A single turn carries every row of the set below to another of its rows. Some are shown first; where does it send the rows asked next?
z_492: [ 18.1  22.6 -24.9 -13.1  -4.6   3.2   1.8 -15.9   8.7  20.5  -1.4   5.2
  22.6]
z_194: [ 28.3  20.6 -11.6 -13.3   2.2  -4.3  -7.1 -36.2   3.1   1.5  19.1   3.9
  23.9]
z_726: [ -0.9   5.9   2.4  -7.3  28.6  -5.7   1.3  -4.6  16.7 -24.9   0.2  36.4
  -4.0]
z_904: [  5.2   5.3   4.8  -2.1  25.9   7.5   4.1  -6.1  22.5 -36.3   1.5  25.4
 -10.0]
z_534: [ 15.8   6.6 -29.4  32.6  21.1 -10.0  -2.3  -4.5   8.7 -23.8  11.9 -11.8
 -17.4]
z_486: [ 15.6  16.0  -6.7   7.6  14.9  -3.5  -3.6 -18.8 -11.0  19.5  19.8   4.0
  24.3]
z_621: [ -1.7   9.6  -2.2 -11.3  22.2  -7.0   7.0  11.2  15.3 -15.9  -5.3  34.0
  -6.5]
z_443: [  0.2  10.6  -3.8  -7.7  14.9  -1.3   8.1  12.8  18.9 -16.0  -7.6  30.6
 -18.5]
z_564: [ 26.8  26.8 -15.6  -8.8 -13.8   6.6   1.0  -6.9   2.0  17.5   8.4   6.9
  17.8]
z_405: [ 43.5  17.4 -20.3   5.4  11.2   0.1  -1.1 -14.9   3.1 -37.8   8.4 -14.1
 -14.3]
z_209: [ -1.8  10.0   3.2   2.3  27.0  -7.2  -0.8  -9.9  20.4 -31.8  -0.8  29.8
  -8.5]
z_49: [ 31.4  14.5 -31.8  -7.7  11.1  -3.2   4.1  12.3   5.1 -19.9   4.7 -16.3
 -25.0]
z_130: [-10.3   4.7  -4.0  14.5  23.9   1.1  11.1   2.8  16.3 -16.8  -3.9  27.0
  -8.6]
z_212: [ 24.4   0.1 -32.3  14.8  26.5  -5.3  -1.0   0.9  -1.2 -19.5  19.0 -16.9
 -19.9]
z_720: [ 14.4  25.3 -42.4  11.7   6.3 -12.8   5.1   8.2   4.9 -18.1   9.7 -10.1
 -23.5]
z_389: [  3.5   9.2  -2.3  -5.9  16.2   5.0  12.8  18.1  20.4 -18.6  -6.8  22.4
 -14.4]
z_271: [ 25.1  26.5   1.9 -12.4   8.8   1.6  -8.7 -32.1  -3.7   3.3  12.9   8.2
  22.0]
z_114: [ 25.3  23.3 -17.8 -17.0  -7.7  -6.1   2.1 -11.9   1.1  17.3  10.5   0.7
  21.0]
z_690: [ 21.2   7.2 -22.8  10.2  15.7   5.9 -12.2 -19.6  -7.5  19.1  19.5   5.2
  20.3]
z_676: [  1.0   5.9   3.1  -1.3  24.6   0.7  -1.3  -9.1  20.3 -29.7   1.5  31.7
 -13.8]
z_267: [ 14.0  19.0 -35.1  20.6  18.5 -12.0  -3.7 -17.2   6.1 -32.4  19.9  -7.2
 -16.9]
z_90: [ 36.7  18.3 -31.4  -5.7   5.8 -25.1  14.0   2.5  -9.2 -21.6   1.9  -9.2
 -10.3]
z_265: [ -7.4  -2.3  -4.8  12.2  27.2  -3.7   4.7   5.6  13.8 -12.3   3.5  28.2
 -13.5]
z_316: [ 20.4  21.2 -18.4 -11.2   5.0   4.9  -7.4 -38.3  11.3   4.6   5.2   8.4
  26.7]
z_953: [ 28.9  23.0 -22.1 -14.5  -2.6   8.4  -5.2  -1.8  -3.6  21.6   5.5   6.5
  12.8]
z_5: [ -1.1  16.8  -1.9  -7.2  14.8  -8.1   9.1  11.8  20.1 -19.1 -10.6  28.3
 -12.2]
z_810: [ -3.9  -5.0  -3.0  16.2  30.4   1.7  10.3   8.3  15.2 -18.2   5.6  20.9
  -9.4]
z_278: [ 22.7  16.5 -23.4 -14.2  -4.9   0.1   8.1  -4.6  -2.4  20.5   9.2   2.4
  21.9]
z_686: [-10.1   3.0  -5.3  15.7  27.0 -11.6   7.0   8.2  15.4 -14.2  -0.2  25.7
  -8.0]
z_972: [ 23.3  32.8 -34.2  -2.5   3.0  -9.0  -2.4 -10.1  12.4 -37.4   8.8  -5.3
 -23.2]
z_417: [ -7.9   0.5  -3.8   3.3  30.3  -9.3   5.3   6.4  12.0 -14.2   2.4  33.3
  -4.1]
z_414: [ 12.6  11.0 -25.9   6.9   9.4  -0.2  -2.4 -26.2   5.3  19.4  10.6   4.3
  28.5]
z_397: [ 33.1   5.6 -27.0  24.3  16.7  -4.5   2.6  -3.8  -4.2 -23.4  12.6 -18.8
 -12.2]
z_767: [ 21.6  29.6  -6.5 -13.9  -0.7  -0.4   1.3  -6.2  -6.9  20.8   6.3   5.0
  18.1]
z_614: [ 29.6  22.5  -7.5  -5.2  -1.4   9.2  -9.8 -35.4   5.6  -0.9  18.1  10.2
  23.0]
z_849: [ -6.0  10.5   2.1   6.1  22.8   3.4   6.2  -7.0  20.6 -29.2  -5.1  29.7
  -9.8]
z_388: [ 18.1  11.5 -16.6  14.9   2.1   3.3  -3.4 -19.1  -3.5  17.9  22.4   4.2
  23.6]
z_353: [ 24.1  24.1 -30.9   8.3   3.5  -6.4   4.6  15.1  12.4 -18.2  -5.2 -11.1
 -24.4]
z_718: [ 18.8   9.7 -20.4   3.8   5.2  -9.5  -1.8 -21.7  -3.7  18.8  24.2  -0.9
  26.4]
z_978: [ 32.2  21.3 -14.0 -13.1   7.3  11.4 -17.4 -34.0   0.9  -0.1  12.6  11.1
  18.4]
z_156: [ 30.1  21.0 -13.4 -22.1   0.2   4.1  -3.6 -32.7   4.0  -2.1  13.1   7.7
  23.6]
z_613: [ 28.9  23.6 -21.0   5.4  11.3  -2.9  -7.5 -17.2  18.2 -44.1   1.8  -6.2
 -20.4]
z_476: [ -6.6  13.6  -2.3   0.7  15.4   2.0  13.7   8.2  19.6 -19.6 -11.5  28.6
 -13.5]
z_764: [ 34.7  11.3 -24.2  -4.6  22.3   0.9  -7.2 -14.9   6.2 -38.3  14.1 -12.2
 -21.8]
z_342: [ 31.1   5.5 -31.7  14.1  18.4 -26.6  10.1  -8.1 -12.3 -22.4  13.6  -9.9
  -5.0]
z_214: [ 39.9  18.1 -27.6   5.2   2.4  -1.4   7.4   9.3  -0.3 -20.8   1.7 -17.1
 -18.2]
z_186: [ 18.8   3.6 -20.7   4.9  12.6  -1.1  -1.2 -27.1  -4.1  11.6  24.5   2.6
  28.1]
z_888: [ 38.9  15.0 -25.7  -4.2  14.8 -22.8   5.4 -18.9  -5.4 -37.1   9.1  -7.0
  -7.7]

z_718 -> z_194
z_209 -> z_5
Now find these:
z_810 -> z_904
z_214 -> z_397
z_267 -> z_972
z_564 -> z_388
z_767 -> z_486
z_49 -> z_212
z_676 -> z_443
z_156 -> z_278
z_417 -> z_726
z_978 -> z_953
z_849 -> z_476
z_613 -> z_353
z_342 -> z_888
z_414 -> z_316

A single turn carries every row of the set below to another of its rows. Some are shown first; where does it send the rows asked next?
z_402: [ 17.1  -5.7  19.2   5.7 -10.8 -23.7 -20.3  22.6  21.8  -2.2  -8.9   0.8
  -2.7 -16.6]
z_224: [ 31.3   9.6  12.4  -2.3  -4.1  -4.1 -19.9  21.2  26.0   4.6  -3.3   6.1
   6.7  -9.8]
z_403: [  0.9 -15.4  11.5  13.1  15.6   5.4  15.1   6.2  -3.0 -36.6 -14.8 -16.1
 -14.4   4.0]
z_150: [ -8.3 -14.8  25.0   6.9   6.8   6.7  12.6  11.2 -21.8 -17.0  -0.8  -9.5
  -4.4  31.3]
z_211: [-13.2 -12.6  13.1   4.8  19.3   0.8  23.2   1.6  -9.0 -16.1   2.5 -15.6
 -10.9  10.1]
z_820: [ 23.1 -20.7   3.2 -27.3 -17.0  -1.8 -15.7  30.2  -6.3  -9.6  -8.7  11.8
   6.6 -20.0]
z_999: [ 16.6  -9.4   5.8 -24.3 -26.2  -8.6 -15.4  22.7  -8.3   0.6  -8.0  16.8
  21.2  12.1]
z_326: [ 31.4   9.9   6.5  -4.2  -5.7  -6.1 -16.1  21.0  27.3   5.7  -4.5   6.8
  10.1  -8.1]
z_913: [ 19.3 -13.5  32.4 -17.4 -15.9   0.9 -32.0  24.8 -11.6  -4.9  -3.5  14.5
   6.3  -1.9]
z_164: [ 15.1   6.0  12.5 -30.6 -12.1  23.7 -11.5  14.3  -1.1 -10.9 -12.4  15.9
 -24.3  -7.1]
z_262: [ -2.0 -25.4  18.8   2.7  14.3  12.3  15.5  18.3 -18.7 -26.7  -2.3 -14.6
 -17.1   0.2]
z_206: [ 12.4   9.4  -3.5 -34.3 -19.8  16.6  -1.0  12.3   0.9  -6.2 -15.0  18.5
 -12.8   5.8]
z_45: [ -5.7 -26.6  10.7   3.9  14.8   0.9  22.0   7.4 -20.8 -24.4  -5.9 -11.4
  -5.2   7.7]
z_399: [-13.0 -12.4  11.6   4.3  18.4   0.4  23.8   1.5  -8.8 -16.0   2.2 -15.6
 -10.0  10.5]
z_478: [ 10.3  13.6  17.9 -27.1 -17.5  20.0 -14.0   9.3  -3.0  -4.2 -10.8  20.1
 -15.5  15.9]
z_14: [ -7.6 -22.7  10.8   4.2  12.1  -1.6  22.2   5.3 -21.4 -21.6  -5.5  -9.8
  -0.1  18.1]
z_602: [ -5.5 -20.5  -4.3  -3.4   3.9   2.4  30.4  15.5 -15.8 -20.3  -6.0 -11.3
  -1.9  17.2]
z_35: [  8.1  27.0  10.0  -2.9  -6.8   5.4 -23.5  17.5   2.0 -11.7  15.4  15.0
  19.3   6.0]
z_791: [ 15.9  -4.3   4.5   2.0 -16.3 -29.2 -10.3  21.4  23.4   0.3 -11.3   2.3
   5.5  -9.6]
z_527: [ 13.6   0.1  20.2   7.4 -15.8 -27.7 -19.8  18.5  20.4   3.1  -7.9   3.8
   5.2   0.7]
z_881: [ 11.9  20.0 -16.0 -11.8  -7.7   3.6  -8.4  23.1   6.8 -16.3  10.3  12.4
  19.0 -12.0]
z_472: [-13.0 -12.1  13.1   4.7  17.8   0.8  23.1   1.4  -9.3 -15.6   2.3 -15.3
 -10.0  11.7]
z_283: [ 14.4  17.2   9.2  -5.4   1.3  12.3 -24.4  24.2   4.0 -20.2  15.2  10.2
   5.3 -23.4]
z_167: [ -3.5  -8.0  21.2  17.4  11.3   2.9  10.2   1.3  -5.5 -30.2 -12.9 -12.9
  -7.3  24.2]
z_974: [ 30.5  19.4   1.2 -16.2  -8.5  -6.8 -19.9  27.6 -22.0  -6.6   5.9  15.1
  -6.2  13.0]
z_921: [ -6.7 -23.8  19.7   6.9  15.6   1.1  16.0   5.8 -23.1 -22.5  -4.4 -10.6
  -5.0  13.8]
z_87: [ 32.9  14.3  -9.9 -20.4  -6.9  -6.7 -13.2  31.4 -19.6 -10.2   3.4  12.9
  -9.7   0.2]
z_919: [ -2.2 -10.6  -0.5  10.8   8.2  -1.9  22.9   3.2  -2.3 -31.1 -16.6 -13.0
  -2.9  19.6]
z_280: [ 33.4  14.9   5.7 -15.6  -3.2  -2.3 -23.1  30.6 -21.8 -11.0   6.4  12.3
 -14.5  -1.3]
z_880: [ 30.2  11.0  11.4  -1.3  -5.9  -6.3 -19.2  19.9  26.2   6.6  -3.2   6.9
   9.7  -3.5]

z_472 -> z_399
z_45 -> z_921
z_999 -> z_820
Now find these:
z_602 -> z_262
z_478 -> z_206
z_283 -> z_35
z_402 -> z_527
z_403 -> z_167
z_224 -> z_880
z_87 -> z_280

A single turn carries every row of the set below to another of its rows. Some are shown first; where does it send the rows asked next?
z_882: [  3.4   8.5 -20.1   8.5   3.7   7.3   4.9  15.7  -1.5  20.5  -7.1   6.8
   6.3  13.5  10.3 -11.2   0.3]
z_808: [  5.5  -6.1  33.9  12.1  -5.7   8.2   7.9 -19.2   3.5 -29.8  19.1 -26.8
  -6.6  36.8  25.1  -3.9   7.0]
z_541: [ -4.0  16.0 -20.6 -11.6  -4.0  -3.5 -10.5  19.6 -11.9   7.6   4.8  -4.2
   0.1  23.3  11.0  -1.7  18.9]
z_531: [ -5.4  11.4 -21.5 -11.9   2.7   0.3 -10.2  13.2 -10.8   7.1   0.7   1.2
   0.5  23.8   1.0  -6.8  19.0]
z_573: [  6.7  -8.9  33.1   6.8   0.4  14.1  12.9 -22.5   6.4 -31.3  12.0 -21.6
  -5.1  35.6  19.2  -7.5   7.7]
z_605: [  0.5   6.5 -19.5  -9.5   9.6 -31.5   3.3  -5.4  -9.9 -14.7 -10.1   3.4
 -14.2   9.2  16.2  12.2   5.6]
z_279: [ -4.8  12.3 -32.6 -10.8   2.5 -10.4  -9.9   2.2  -7.3 -11.1   8.6 -14.1
 -11.6  20.8  12.8   4.2  -1.7]
z_63: [-11.5  16.6  -5.6  12.1 -10.4   3.8  29.0  15.1 -12.4   4.3 -21.8   2.0
 -10.3  44.5  19.3   1.7  12.1]
z_483: [ -1.3   8.1 -31.4  14.8   4.7  -0.6  -2.8   3.3  -0.3   5.9   6.0  -8.5
  -7.5  15.5  14.3  -6.1 -20.6]
z_689: [ -8.5   7.3  39.6   3.8   1.8  -1.9  -6.1  -5.8 -14.1 -10.5  21.4 -16.7
  -9.1  26.2  15.7  31.7 -23.6]
z_860: [ -3.9   6.2  -8.1  -0.1   6.5 -28.3  -7.7   6.7 -18.6   6.6  -8.5  13.8
  -4.7  15.1   4.3  -0.1  22.8]
z_75: [  7.2  -5.8  30.0  10.5   6.2  22.7  -0.1 -10.6   9.3 -20.6   8.7 -20.0
 -20.6  -3.9   7.0  21.3   0.0]
z_691: [-13.5  13.8 -11.5  21.3  -9.9 -14.3  23.0   1.1 -14.2 -10.5 -12.3  -9.0
 -25.1  41.5  26.3  11.2  -5.8]
z_824: [ -9.5   3.6  37.5  -9.7  17.3  25.2   3.0 -11.0  -6.5  -7.0   4.7  -2.3
   0.4  28.8  -9.8  13.9 -16.0]
z_889: [-11.1   0.8  47.5   9.3   9.7  -7.2  -9.6  -9.1 -18.3  -3.5  12.6  -2.2
  -7.5  26.5   1.2  24.0 -16.1]
z_648: [ -0.9   8.7  -7.6  -6.2   1.6 -29.4  -2.3  11.6 -16.5   6.3  -9.8  11.9
  -3.0  13.2  13.9   5.2  24.8]
z_346: [ -3.1   5.0 -20.1  -2.0   9.7 -35.1  -5.6  -6.8 -14.1 -13.0  -3.8   1.8
 -17.3  11.7  12.5   9.2   3.2]
z_445: [-12.1  18.0 -16.1  13.0 -13.3   5.1  26.4  10.6 -10.0  -5.4 -11.5 -11.8
 -17.3  45.9  24.8   6.3  -1.6]
z_287: [  9.3  -7.6  42.1  16.1   5.3   7.4   1.6  -6.5   3.7 -14.7   2.7 -10.0
 -19.5  -8.4  10.0  25.6  10.6]
z_312: [  5.2 -11.2  48.2  18.2  -2.4   0.5   6.5 -14.8  -3.8 -15.6   9.1  -9.3
  -1.2  36.8  15.2  -9.8  22.8]
z_365: [  5.3  -5.2  31.0  15.1   3.9  19.0  -5.7 -10.1   6.4 -19.0  14.7 -22.4
 -22.8  -2.5   8.0  22.6  -0.9]
z_441: [ -5.2  12.1  39.5  -6.4  -5.1  12.5  -0.3   6.8  -9.6  -3.4  19.9 -17.9
  -0.1  27.1  21.8  31.0 -15.2]
z_577: [-16.0  10.9  -1.1  29.7  -9.0 -20.7  17.4   4.8 -20.9   0.7 -15.3   1.5
 -21.4  43.6  18.7   6.2   4.5]
z_454: [ -4.0  11.3 -33.1 -16.4   8.1  -3.7  -2.9  -1.2  -3.4 -13.8   1.3  -9.7
 -10.1  18.9   8.9   1.6   0.7]
z_298: [-18.5  12.9 -16.5  18.8  -2.8   7.2  17.9   0.0 -12.2  -4.6 -13.3  -5.4
 -19.8  51.0   4.8  -5.2  -3.7]
z_599: [  6.1 -11.6  42.3  18.1  -1.7  -7.8   8.0 -22.9  -1.7 -27.8  11.6 -15.7
  -9.6  33.4  22.5  -2.3  11.5]
z_144: [  6.4   5.1 -21.3  13.2   5.4 -23.4  12.1   0.7  -1.8  -1.0  -8.7   2.2
  -9.2   1.5  28.2   6.5 -15.4]
z_825: [  5.9  -6.9  44.2  17.4   3.2  19.7  -5.9   1.0   0.4  -1.9   5.8  -6.6
 -12.3  -1.5  -0.6  14.8  18.5]
z_453: [  5.3  -3.3  33.2  10.2   2.4  34.7  -5.2  -0.2   8.0  -8.2  12.0 -18.6
 -13.1   1.6   0.6  14.3   9.7]
z_574: [  4.6  -8.2  38.6  10.6  -2.1  17.7   5.9 -13.5   1.7 -18.3  13.7 -16.6
   1.1  40.5  13.3 -13.3  18.1]
z_88: [ -3.9   2.9  37.3 -15.1  17.7  15.8  15.7 -14.8  -1.5 -17.2  -2.8  -1.3
  -1.3  20.1   3.5  23.6 -18.3]
z_653: [  9.5 -10.7  41.6  10.8   0.3  -2.2  17.6 -21.9   1.8 -29.8   4.7 -13.9
  -6.0  29.9  23.6  -2.1  13.4]
z_29: [  9.4  -8.8  48.0  11.7  -5.4   1.3  13.7  -9.9  -1.4 -17.4   6.5 -10.0
   1.0  33.1  24.1  -5.5  24.6]
z_115: [ -0.7  11.0  48.6 -11.9  -1.6   9.9  11.9  10.7  -8.7   0.7   5.9  -5.2
   6.2  21.6  21.8  30.2  -3.7]
z_990: [-18.9  13.4  -5.2  26.0  -8.1  -1.8  13.1   9.0 -19.3   7.9 -12.4   0.3
 -16.5  50.3   7.7  -4.5   6.9]
z_615: [  1.6   6.4  47.3 -14.4   9.8   4.8  19.8  -3.3  -6.5 -10.2  -5.2   2.6
   2.7  15.6  15.8  30.4  -7.6]
z_552: [  4.9  -1.5  33.4  12.8  -1.7  31.1  -8.1   3.2   5.3  -6.4  16.9 -22.0
 -13.5   2.1   5.1  17.2   9.4]
z_554: [  3.8   9.7 -31.2   4.8   4.2   4.1   9.3   6.1   5.6   3.0  -2.8  -6.1
  -4.3   9.7  20.9  -3.0 -16.9]
z_231: [  7.5  -4.4  45.6  16.0  -0.1  18.1  -4.2   4.7   1.0  -0.9   7.2  -9.7
 -12.0  -2.9   6.8  19.6  19.6]
z_269: [-15.0   8.7 -13.3  16.7   2.9  -5.7  27.6  -7.5 -10.4 -13.5 -23.6   1.3
 -22.9  41.9  10.4   2.1  -5.7]
z_460: [-12.1   0.6  46.7   3.5  13.4  11.4  -7.5  -6.5 -15.3   2.2   7.9   2.8
   0.1  30.8 -10.1  14.2 -10.1]
z_205: [-11.1   9.6  -2.5  16.6  -1.5 -10.0  32.4   2.2 -13.3  -3.3 -30.1  10.1
 -16.5  39.0  14.4   3.1   8.5]
z_958: [  4.1   6.8  -9.0  20.5   0.6 -25.0   4.0  14.3 -10.0  19.4  -9.0  12.0
  -0.9   5.3  23.3   0.9   2.1]
z_234: [  6.4  -5.1  39.1   9.8 -10.0  14.8   8.2  -7.6   1.4 -17.4  16.3 -21.1
   1.6  39.0  23.5  -8.3  19.4]
z_413: [  1.6   0.6 -21.1  19.8  12.3 -22.2   4.0  -7.9  -4.9   0.4  -8.7   6.1
 -12.4   6.3  14.1  -0.4 -17.5]
z_865: [  6.5  -9.2  42.4  20.6   7.3   6.7  -3.4  -9.9   0.3 -13.6   6.0  -9.7
 -22.1  -6.7   5.0  22.9   7.4]
z_584: [ -0.2  11.0 -18.5  16.3  -2.7  -0.3  -4.9  19.0  -6.4  24.1   2.3   0.3
   2.7  15.8  15.7  -8.5  -2.3]
z_741: [  3.3   1.4  -9.5  19.5   9.8 -18.8   5.6   5.8  -8.8  17.4 -15.9  18.3
  -0.8   6.6  10.1  -6.3   1.7]

z_234 -> z_808
z_287 -> z_231
z_346 -> z_860
Now find these:
z_882 -> z_554
z_115 -> z_441
z_691 -> z_577

